In the data rows, 128 means zero.
Some points, each followed by its number:
[178 142 119 120  85 128 166 108  94  82 133 166  88 117 125 192  96  96
  91 138 215 189 128  90] 0
[117 114  90 117 105  95 212  92 132 158  99 240 114  93  94  83 224 184
  87  92 239 122 126 174] 1
[110 148  93  72 161 107  68 163 100 108 123 117  59 150 209 153 154  87
  96 167 134 107 132 143] 2
[147  94 106 193 193 139  87 135 134 141  56 129  30 113 128 128 130 170
 137 134 128  63  91 174] 3
[ 96  82 107 120 113 113 156 147 128  94 141 172  34 100 128 157 159 120
 111 116 147 119 110 139] 4
[206 154 130 156 128 104 180 196 128 104 128 119 135 119  84 112  54  85
  96 124  87 224 148 115] 5
[161  75 149  94  99 166  96 110 131 122  97 105 101 128 126 108 195  83
 174 175  98 110 117  90] 6
[153  85 121 122 171 111  81 108 168 123  61 196  80 119 173 137 105 100
 126 147 126  57 128 154] 7
[117  97  90 120 128 152  90 169 131 213  73 169 133 166 143 113 198 102
  95 139  88 139 173 122] 8
[109 214  81 225 115 101 171  99 195  92 112 123 183 134 107 178  52  98
  63  82 133 255 128 116] 9
[170  71 108  99  83  85 192  68 156 147 253 149 225 113 168 153  66  85
 106 118 121 155 102 110] 10
[108 135 114 185  73 127  82  63 157 197 128 133 163 159 117 129 104 100
 118  79  97 174 138 131] 11
[141 134 100  70 105 161 146 174  69  68 162 114  93 121 251 238 106 174
  84 138 177  57 113 123] 12
[ 82 129 167 130  88 148 128 108 172 121 141 106 110 183  91 128 108  80
 102 121  80 128 110  70] 13
[198 128 128 111 171  90  68 140 161 130  55  98  98 124 208 133 102 175
 197 190 116  66  95 201] 14
[ 96 229 159  88  89  95 167  81 144  87 129 109  77 179  89 183  51  96
  77  80 107 153  82 128] 15
[143  73  57 108 176  83  81 154  83  73  64 111 183 117 108 136 183 113
 107 148 108 110  92 114] 16
[117 133 138 153 111  80 193 139 109 173 128 175  78  97  93  87  87 189
 170 155 125 103 120 148] 17
[112 194 110 134 100 111 154 134 135 210 171 123 147  96 100  79 154 185
 117 107 146 127 223 190] 18
[159 118 138 135  73 164  97  88 153 231 121 128  66 153 145 118 114 128
 138 121  99 253 103 115] 19
[122 222 205 160 123  88 154  68 141 102 123 140 142 128 113 175  58  97
  88  80 136 193  82 107] 20
[114 128  96 149 138  90 133 136 147  76 101 154 157 158 124 137  46 164
 153 156 155 222 110 124] 21
[194 160  92 109 123  74 181  86 109  84 189 100 128 138 125 150 114  91
  95 145 173 235 116  92] 22
[ 64  85 117 109 139  90  84  74 148  95 176  96 184 114  87 103 212  93
 124 128  93  98  96 108] 23
[148 120 202 148 133 144 147  64 122 102 107  82 128 186 129 127 152  81
 134 113  80 206 111 129] 24
[128  86 152 152  76 147 140  87 122 174 156 122 142 188 166 128 172 138
 134 162 102 137 125 121] 25
[136 142 131 120  72 177 127 128 128 211 119 233  89 124 119 124 185  90
 131 116  81 192 169 125] 26
[155 206 111  93 141 165 147 242  78 102 171  82  91 126 243  86 120 112
 116 116 169 122  98  96] 27
[128 128 209 176 101  97 173  91 117 128  98 189 255 123  98 187  51  99
 128  82  80 208  82 128] 28
[161 180 129  87 131 160 178 112 111 123 160  81 101 125 101 123 147 103
  97 190 105 140 159 105] 29
[123 100  92 124 169 119 104 154 120 111  54 124  76 108 128 121 102 200
 171 255 107  58  91 131] 30
[126 212 112  92 148 185  97 208  76 124 128  84  50  91 126  94  86  97
  95 112 157 145 214 122] 31
[128 124 154 222 160  83  68  75 123 106 124  86 186 128 103 137 106 104
 124  90  92 141  96  95] 32
[123 148 112 130 107 140 168  96 143 232 175 255 234  92  92  96  87 128
  96 121 187 167 176 201] 33
[177 108  98 113 194 124  74 124 126 149  59  81  64 130 133 108  99 142
 217 182 122  66 110 115] 34
[ 91 118 147  94 100 102  81  60 137 146 106  86 172  86 147  95 193 157
 182 115 140  60 170  90] 35
[181  69  55  93 165 123  86 129 120  74  64 128 130 116 143 246  92 114
 149 178 177  84  91 130] 36
[ 96 128  51 117 102 102 128  82 115 128  53 206 108 126 142  99 142  89
  93 136 167  67 100 142] 37
[165  96 132 114  72 173 112 155 102 163 137 159 106 120 133 113 108 100
 128  98 108 200 138 142] 38
[141  94  94 115 188 108 128 125 130 111  52 133  63 119  92 104 110 178
 214 180 114  59  98 141] 39
[107  80 109 113 138 131  84  89 175 121  59 139  63 109 125 128 114 155
 128 189 128  67  93 127] 40
[100 109  72 101 173 128 207 167 128  95 236 193 178 106 118 138 191 173
  90 146 125  34 180 145] 41
[136 211 128 126 199 119 238 174 148 124 155 102 246  92  75  87 171 166
 135 127 151  77 169 187] 42
[ 89  72 131 105 168  91 152  60 109 160 125 110 215 176 130 114 119 181
 160 115 135  96 101 101] 43
Which five points above are nearest to each new point? Their numbers follow each, nearest first.
[184  81 141 153  74 128  94 144 123 132  80 138  33 149 122 119 158 110
 129 131  96  91 131 134] 6 4 3 7 38
[111  54 100 120  77  92 205  99 146 179 147 122 183  94  99  82 140 234
 116 105 151 108 178 195] 18 17 43 1 25
[203 128 133 145 128 159 127 118 128 122 125  99  91 131 204 120 201  84
 123 192 105 128 164  95] 6 29 25 2 24
[162 139  51 150  74 131  63 126 121 136  53 124 107 105 105 162  65 152
 128 135 128  69 129 131] 40 3 7 36 37
[139  95 127 134 133 128  95 100 146  80  68 108 128 128 128 255  72  78
 112  99 118  60  83 153] 36 7 40 32 4
[ 84 125 116 130 161 101 190 169 146 156 135 161 128  95  84  83 120 175
 189 130 131  89 117 172] 17 39 18 4 42
[149 120 132 107 104  75 150 134 165  84 202 149 138 186 140 187 112  87
  92 116 152 175 117  87] 22 0 13 10 21
[ 68 155 194 171 141 135 150 163 149 156 241 106 143  93  77  75 163 225
 133 112 212 184 177 136] 18 17 42 25 29
[ 98 219 144 136 125  96  97 101 147 107 184 109 154 155 128 151  67  97
  73  81 151 155  81 116] 20 15 13 32 11
[ 97 216 130  75 128 135  67 173  85 113 117  94 110 110 177 130 141  86
  95 128 123 135  66 123] 2 27 31 29 38
[226 124 127  96  73 147 178 138 145 164 128 164 112 138 143 110 128 102
  60 161 108 178 122  97] 38 29 5 26 0
[196 141 198 112  73 162 116 114  79 216  99 141 105 128 111  94  52  84
 134 100 110 157 124 119] 38 19 11 26 24
[111 167 109 117  80  76 170  65 145 132 163 184 185 166 163 181  61 193
 116 161 179 203 104 104] 21 22 0 20 10
[128 141  77 122 196 119 204 125 115 100 130  91 108 108 131 110 105 118
 152 135 137  87 158 115] 29 39 17 4 34
[ 69 147  92 143 120  79 128  84 144 137 164 157 184 108  71 128 179 150
 158  84  89  78 137 123] 23 35 43 11 18
[106  64 211 114 168  76  63  89 157  84 179  92  83 102 128 100 168  89
 130 131 109 132 141  80] 23 6 13 32 24
[122 115  89 104 128  96 131 167 183 199  66 227 255  92  99  89 160 125
  81 107 174 128 158 132] 33 8 1 37 18
[104  80 145  82 120 102 112  77 126 223 132 143 157 108 116 136 101 216
 137  95 154  72 125 141] 43 35 17 25 40
[138 236 153 128  95  90 211 111 152  99 113 130 160  77  94 184  59  92
  78  80 146  96  82  95] 20 15 0 9 13
[169  97 103 141  73 138  57 110 137 171 103 143 109 131 128 113  61 107
 115 117 128 157 130 120] 38 11 19 7 25
[ 94 110  86 110 138 106 102  60 164 118 212 132 106 172 141 101 132 183
 199  88 139  63  84  94] 43 23 35 25 40
[142 102  93 119  88 101 231  69 154 111 224 117 186 161 121 155  62 222
 111 160 193 127 100 102] 10 43 22 21 25
[107  87 152  81 196 138 128 214 196 122 205  98 145  92  77  89 109 184
 184 105  98 192 227 143] 18 38 5 21 29
[166 181 144 153 200 218 157 255  72 126 111  90 116 122 132 124 102  98
 159  97 183 177 161 191] 31 27 5 38 29
[142 123 105 142  74 102 108 167  85 173 110 121  93 117 153 139 172 113
 120 113 104 150 143 137] 38 8 25 4 26
[ 88 112 115 128 155 107 102 147 130  86  64  95 157 123 143 133 125  98
 164 113 106  68  80 147] 16 40 7 39 32
[128 116  49 118  93  80  67  86 135 140  52 139  55 112 106 186 140 146
 121 130 125  65 111 128] 40 37 7 3 4
[130 128 128 106 127 132 122 109  78  96  58 121  78 111  63 206 134 139
 255 209 126  61  95 124] 39 30 34 40 36
[100  91  51 138 101 119  95 128 126 115 166  74 138 109  95  77 156 133
 210 127 139 160 102  96] 23 6 35 25 38
[214  67 132 161  79 121 183 165  97 115 144 112 216 182 153 175 157  78
 107 162 107  95 162  89] 25 6 29 10 38
[209  97 103  94  92 106 124  88 118 131  99 122 138 157 131  99 100 115
 170 110  98 157 174 156] 38 25 6 11 24
[107 128 237 127 255 111 157  82 137  94 255  74 124 125 123  76 128 107
 141 151 133 151 185  94] 29 24 23 13 32
[148 160  51 155 111 103  70 143  99 103  52 204 120 124 117 188 145 137
 109 134 112  70 128 128] 37 7 16 36 40
[106  90 186 160 148  86  80  79 159 134 131  99 106 128 124  80 128 164
  79 150  92  89 131 140] 40 32 25 13 23
[ 93  98 250 175 125  88  87  92 206 120 255  99  58 130 109  76 128 128
 158 120  98  88 125  96] 13 23 25 32 6
[100  96  63 119 115 108  55  84 180  94 160 116 138 157 110  74 192 134
 114  89  94 149 121  96] 23 13 11 25 6
